In the rows, zero is written as 128.
X: rows in 3 groups, each row roughly a mix of its group's directions (some rows in no group):
X (122 x 11):
[[169 137 157 129 132 153 161 134 149  92 113]
 [174 136 123 129  97 145 147 139 109  84 123]
 [ 98 150 113 173 120 131 117 114 127 163  95]
 [123 157 153 126  91 117 108 138 110  82 108]
 [161 140 119 172 127 149 116 114 148 140  87]
 [ 80 125 114 100  95  97 114 147 119 121 145]
 [109 153 127  87 159  99 155 108 106 124 144]
 [146 116 128 178 120 173 117 139 140 148 105]
 [126 173 153 123 153 149 149 119 170 144 119]
 [122 181  96 140 149 124 139 113 140 162 112]
 [160 139 167 133 121  96 131 134 161 102  99]
 [149 114 109 154 156 131 122 123 176 153  99]
 [113 167 129  78 120  94 119 121 151 117 137]
 [122  76 131 154 108 135 128 102  99  99 119]
 [157 100 160 116 160 101 148 126 119 141 162]
 [138  79 105 109 150 145 135 136 126 166 153]
 [101 101 152 104  76 133 138 148 119 120 147]
 [134 138 128 114 176 124 166 100  91 131 136]
 [161 153 118 163 164 149 116 123 157 135 105]
 [145 175  93 143 115 127 131 125  97 158 110]
 [114 184 136 101 149 119 154 146 134 153 137]
 [145 107 127 179 116 167 115 138 140 150 106]
 [200 136 120 131 121 140 143 127 112 131 112]
 [165 100 136 169 105 150 127 116 130 112  96]
 [108 113 116  92  99 119 115 168 125  97 152]
 [174 145 123 125 167 141 134  98 133 156 107]
 [133  85 172 136 125 145 108 139 160 103 123]
 [101 121 139  82  95 114 137 145 111 102 154]
 [128  84 113 171 140 156 137 132 112 159 122]
 [121 190 144 136 144 143 124 145 152 146 106]
 [125  60 124 146 112 133 133 143 103 143 135]
 [ 81 176 115  99 126 125 122 122 142 120 107]
 [169 167 109 151 124 110 105 125 122 124  92]
 [163 150 117 166 161 139 113 111 158 131 107]
 [147  93 137 113 154 141 155 125 109 163 164]
 [156 186 122 127 139 132 143 137 120 164 111]
 [108 118 135  90 107 125 132 166 129  89 157]
 [118 149 147 177 121 153 126 122 146 132  84]
 [186 103 118 117 137 136 147 133 102 159 134]
 [162 181 107 133 134 132 153 125 118 155 109]
 [161  73 147 111 139 126 140 147 150 143 144]
 [146 128 122 178 143 170 122 133 142 153 104]
 [100 120 132  98 100 136 126 140  82 108 161]
 [154  77 116  99 130 143 137 148 119 152 154]
 [143 157  97 134 187 119 121 116 136 146 114]
 [183 106 132 107 121 113 118 121 120  86 138]
 [ 86 113 115 103  87 105 114 150 109 124 144]
 [136 187 154 141 138 103 138 107 134 117 105]
 [ 73 150 135  94 159 108 124 116 137 126 126]
 [120 173 126  86 161 116 129 144 135 147 150]
 [127 168 128  83 120  93 111 123 146 100 135]
 [141 159 118 175 145 145 106 124 158 141 100]
 [111 159 126 168 154 147 131 121 150 165 105]
 [142 196 119 113 138 129 147 141 114 148 123]
 [143 150 163 117 135 123 158 104 141  78 121]
 [126 106 120 124  89 150  94 150  89 104 121]
 [146 136  97 128 130 155 153 116  85 163 148]
 [124 185 126  93 149 106 128 111 150 117 130]
 [110 127 101 134  91 165 118 132  81 118 123]
 [165 161 128 135 152 100 119 122 160 137  92]
 [153 162 118 161 163 138 116 110 157 140 104]
 [155  96 125 168 112 140 117 145 150  93 106]
 [169 122 140  83 140 130 139 144 131  94 155]
 [ 96  93 137  97  93 117 142 144 110 119 156]
 [154 157 120 168 161 144 115 115 155 137 103]
 [160 101 128  83 120 114 122 154 127 118 166]
 [130  81  98 127 134 161 126 137 115 160 156]
 [126 174 135 138 107 105 114 127 152  96  92]
 [ 97 153 157 123 161 121 152 108 161 143 149]
 [141 181 142 112 167 128 143 107 152 132 119]
 [107 100 142 135  95 147 133 133  84 103 157]
 [135  89 130 161 132 139 151  91 102 158 125]
 [157  99 122 168 126 145  98 110 154 128  99]
 [184 110 112  95 125 121 146 133 123 108 153]
 [ 82 145 143 162 104 122 133 114 138  89 126]
 [ 84 146 111 167 110 122 118 120 122 163 106]
 [154 147 143 145 159 156 121 167 161 124 109]
 [148 157 114  71 125 134 166 135 135 120 123]
 [119 140 133  75 148 105 150 146 129 140 166]
 [136  85 106 105  94 140 114 158 102 117 141]
 [ 99 135 131 150  80 147 119 131 112  88 110]
 [131  98 133 171  87 146 125 121 121  98 104]
 [ 98  83 115 154 102 129 116 112 135  91 129]
 [ 96 176 140 156 125 110 111 111 136 100 113]
 [186  89 126 157 117 136 133 141 138 138 132]
 [114  81 110 103 120 106 137 118 103 108 164]
 [121  86 103 102 115 106 138 121 103 106 164]
 [124 181 149 103 161 130 147 124 160 125 127]
 [ 95 149 140 153 110 133 183 126 146 118 113]
 [151 184 117 132 111 136 171 141 122 122 115]
 [107 125 107 102 113 150 129 132  73 134 160]
 [105 121 159 155 119 119 153  87 118 166 117]
 [126 128 122  68  99 104 119 137 122 103 149]
 [137  90 136 175  98 145 126 113 127 109 100]
 [136 118 103  91 134 101 123 128  87 154 160]
 [136 115 109 139 114  82 104  89  96 139 117]
 [125 157 123 172 134 140 119 112 132 165  87]
 [154  70 152 159 128 134 118 139 143 119 114]
 [177 135 141 181 136 121 131 117 145 133 111]
 [107  73 130 165 103 130 113 109 123 118 116]
 [110 135 118  93  97  78 105 122 125 108 141]
 [ 96  86 120 102 112 115 132 165 107 125 152]
 [138  72 144 155  99 149 121 144 117 107 128]
 [124 186 145 141 122 107 127 114 145 105  97]
 [112 157 127  87 157 110 151 118 133 152 163]
 [114 125 128 180  99 144 129 111 102 123  91]
 [153 100 107 100 160 137 137 133 125 174 147]
 [119 178 155 134 116  96 126 118 131  92 107]
 [157  72 116 133 132 145 133 139 112 152 159]
 [118 116 117  67 101 111 121 147 123 114 151]
 [ 93 173 120 151 114 124 112 115 135 102  95]
 [143 183 135 147 129 113 106  99 150 111 108]
 [108  67 124 111 145 144 133 135 122 145 158]
 [100 162 127 156 155 136 133 118 157 167 110]
 [101 103 119  97 110  89 115 159 113 110 148]
 [106  85 154 119 145 107 110 142 169 112 132]
 [125 151 154 173 130 153 126 123 145 140  83]
 [161 162 118 163 158 140 113 109 143 136 100]
 [168 186 112 121 126 135 141 141 108 141 117]
 [138 178 163 117 150  94 148 112 139 127 130]
 [129 122 100 147  94 161  98 137  94 117 103]
 [172 114 123 168 109 147 122 112 111 129  93]]

one row of each group, then the others: which group is each in?
[129 202 133 109 119 115 136 121 132 123 116]
(43)
[149 130 121 179 114 151 107 112 128 128  85]
(124)
[ 98  98 131  81 107 129 142 161 124 134 153]
(50)

[ 88 128 127 154 131 117 109 119 163 102  89]
(43)
[140 144 119 179 135 152 103 136 155 146  98]
(50)
[172 178 120 126 142 100 114 124 130 137 105]
(43)
[145 174 124  91 165 120 133 139 134 156 140]
(124)
[100 192 114 133 127 125 159 133 128 143 119]
(124)
[171  90 130 141 104 132 114 133 105  89 133]
(50)
[187 127 107  97 153 119 139 126 145 140 145]
(124)
[131 184 124 168 136 110 125 102 135 122 107]
(43)
[ 88 125 126 106 100 141 122 135  82 108 155]
(43)
[148  98 131  85 125 112 141 135  92 116 163]
(124)
[141 135 119 168 140 137 125  89 124 171 100]
(50)
